Each path below is one point turned by a fixed rotation once a step. After each direction that follows a path, write how fast that rotation turns it, in degrees a step (0 if it stays still).
Each turn is a multiple of 5 degrees from 10 to 175, or 0.
Each row of a path follows its step; steps can be skipped.
Rotation 1:
step 0: [-0.82 -0.66 -0.42  1.79  1.15 -0.62  0.61 -0.14 -0.32 -1.14  1.24 -1.22
  0.35  1.35  0.94 -1.64  1.56 -0.91 -1.20 -0.48  0.09  0.34 -0.15  0.43
  1.07  3.14 -0.36 -0.04  0.34 -0.81  0.43  1.86  2.58  4.57  1.30 -1.21]
step 1: [-0.14  0.58  0.73 -1.41 -1.98  0.94  0.50 -0.56  1.45 -0.59  0.51  0.00
 -0.71  1.88 -0.99 -0.94  0.17 -2.01 -1.05 -1.80 -0.76 -0.18  0.06 -0.74
  0.79 -0.06 -3.31  0.55 -0.08 -0.82  1.91  2.45 -0.32  4.10 -0.03 -1.40]
step 2: [-0.46  0.49 -1.15  0.17  0.39  0.86  0.94  0.74 -1.14  0.11 -0.34 -1.10
  1.45 -1.70  0.17  0.79 -0.77 -2.71  2.30 -0.88  0.66 -0.30  0.08 -0.59
  2.43 -0.36 -3.96  0.89 -0.18  0.00  0.31  0.41  0.14  2.76 -1.49 -2.64]
step 3: [-1.65  1.81  0.66  0.21  0.84  1.36 -0.02  0.51 -0.76 -0.03  0.43 -0.38
  0.65 -2.01 -0.87  1.23  0.32 -2.70  0.04 -0.13 -1.99  1.61  0.46  0.72
 -0.08  1.04 -0.26  0.38  1.39 -1.16 -2.69  1.19  2.94  3.26 -0.61 -1.78]
step 4: [-1.28 -0.31  2.69  0.61 -0.51  1.87 -1.47 -2.43  1.17  0.52  0.05  0.40
  0.74  0.06  0.61  0.72 -0.90 -2.74 -0.27 -3.41 -0.47  1.44 -1.18 -0.40
  1.64 -0.57  0.68 -0.07  0.26 -1.15 -1.36  0.54 -0.46  3.42  0.26 -0.23]
step 5: [-2.08  0.26 -0.67  0.68  0.35 -0.99 -0.76 -2.86  0.94 -0.36 -0.21  0.25
  0.16 -1.00  1.47  1.63 -0.22 -0.94 -0.27 -0.92  3.28 -0.37  0.22 -1.81
  2.01  0.08 -1.59  1.51 -0.12  0.58 -1.07  0.00  1.48  3.70 -1.41  0.94]
step 6: [-2.59  0.80  1.72  0.20 -0.08  1.27 -0.92 -0.65  0.26 -2.53 -0.72  1.28
 -0.26 -0.19 -1.17  4.34  0.48 -1.10 -0.04  1.26 -0.57  0.40  1.29 -0.92
 -0.29  0.07 -2.02  0.68 -0.46  1.45  0.56  1.64  1.78  2.31 -0.51  0.74]
step 7: [-1.52 -1.18  1.75  2.08  1.93  1.50 -0.04  0.14 -0.15 -1.54 -0.91  1.03
  0.59  0.32  1.27  3.64 -1.83 -1.13  0.03  0.02 -0.18 -0.26  0.39  0.71
  0.48 -1.19  0.17 -1.20 -1.67 -0.88  0.70 -1.18 -0.88  3.31  0.41 -2.32]
step 8: [-1.15 -0.20  0.60  0.05  1.75 -0.98  0.76 -1.02 -0.06 -0.35 -0.30  2.80
 -1.56 -0.66  0.64  0.68 -0.64 -1.65 -3.25  1.88  0.68 -1.27 -1.89  0.56
  0.72 -0.14  0.46  0.35 -0.82 -1.55 -0.74 -0.77  1.32  3.54 -2.14 -1.18]
step 9: [-0.06 -2.03  2.58 -1.94  0.91 -0.50 -0.76 -1.54 -0.06  0.32 -1.22  1.74
 -1.02 -0.22 -2.44  2.33  0.98 -1.53 -0.23  1.47 -0.08  0.63 -2.88 -0.34
  2.84  0.14 -0.35  0.56  0.05  0.69  1.79  1.06  0.26  2.01 -0.40 -0.22]
step 10: [-0.51 -2.64  0.24 -0.80  1.48 -1.20  0.96 -1.68  0.81  0.34 -1.68 -0.29
  1.80 -0.14 -0.58  3.03  0.81  1.90  1.34  1.46 -0.07 -0.65  0.04 -0.18
  1.48  1.68 -0.62 -0.17 -0.19 -0.05 -0.84 -0.31 -0.62  3.60  0.86 -2.57]
step 11: [-2.40  0.40  1.05 -2.28  0.11 -1.73  2.02 -1.91  0.35 -1.59 -1.19  2.01
  1.79  0.36  0.92  0.28  0.69 -0.75 -0.71  1.53 -3.01 -0.68 -1.18  0.24
 -0.99  1.28 -1.42 -0.46 -1.88 -0.83 -1.51  0.44 -0.01  2.16  0.65 -1.03]
[ 0.94 -0.37  0.06 -0.15  0.15  0.57  0.29 -0.39  0.11 -0.06  0.18 -0.54
 -0.17 -0.18 -0.24  0.43 -1.05  0.52 -0.63 -0.59  0.15  0.50 -0.07  0.46
 -0.06  0.26 -0.63 -0.79 -0.05  0.75 -0.39 -0.13 -1.06  0.33 -0.21  0.06]	130
[-0.43 -0.67 -0.27  0.76  0.04  0.28  0.82  0.19 -0.03  0.87 -0.52 -0.17
  0.63 -0.66  0.79 -0.01  0.21  0.27 -0.60 -0.19  0.06 -0.36 -0.10 -0.41
 -0.19  0.67 -0.42  0.71 -0.41 -0.32  0.07 -0.31 -0.30 -0.22 -0.94  0.21]	130
[ 0.33 -0.13 -0.21  0.47  0.80  0.59 -0.39  0.03 -0.29  0.07 -0.15 -0.38
 -0.32 -0.07 -0.31  0.45  0.67  0.04  0.68  0.45 -0.65  1.08  0.69  0.15
  0.02  1.16  0.69  0.15  0.00  0.24  0.55  0.34 -0.02  0.16 -0.41  0.26]	110
[-0.13 -0.04 -0.12  0.09 -0.04  0.26  0.00  0.92  0.50  0.51 -0.33  0.25
 -0.39 -0.44 -0.61 -0.45 -0.17 -0.08  0.10  0.40  0.36 -0.29 -0.31  1.57
  0.06 -0.29 -0.16 -0.10  0.52 -0.25  0.92  0.22 -0.20  0.40 -0.68 -0.67]	55
[-0.82 -0.80 -0.27  0.07 -0.24 -0.62  0.10 -0.62 -0.06  0.17 -0.73  0.38
 -0.63  0.52 -0.01  0.94 -0.37 -0.18 -0.53  0.92 -0.17 -0.12  0.01 -0.05
  0.27  0.05  0.62 -0.83  0.29  0.37  0.10 -0.35 -0.23 -0.65 -0.28 -0.35]	25
[ 0.05  0.10 -0.09  0.60 -0.05 -0.42 -0.21 -0.59  0.22 -0.13  0.25 -1.13
 -0.65 -0.61 -0.48 -0.39  0.52  0.68  0.03 -0.41 -0.33 -0.18 -0.14  0.17
 -0.52 -0.82  0.31 -0.16 -0.75  0.09  0.21 -0.07  0.12 -1.17 -0.37 -0.40]	0
[-0.56 -0.17 -0.81  0.34 -0.69  0.27  0.23  0.66 -0.08  0.26  0.74 -0.62
 -0.20  0.65  0.09 -0.90  0.11 -0.56 -0.01 -0.51 -0.15  0.39  0.18 -0.61
  0.32  0.41 -0.38 -0.83  0.58  0.37 -0.13  0.57  0.12 -0.28 -0.14 -0.58]	20
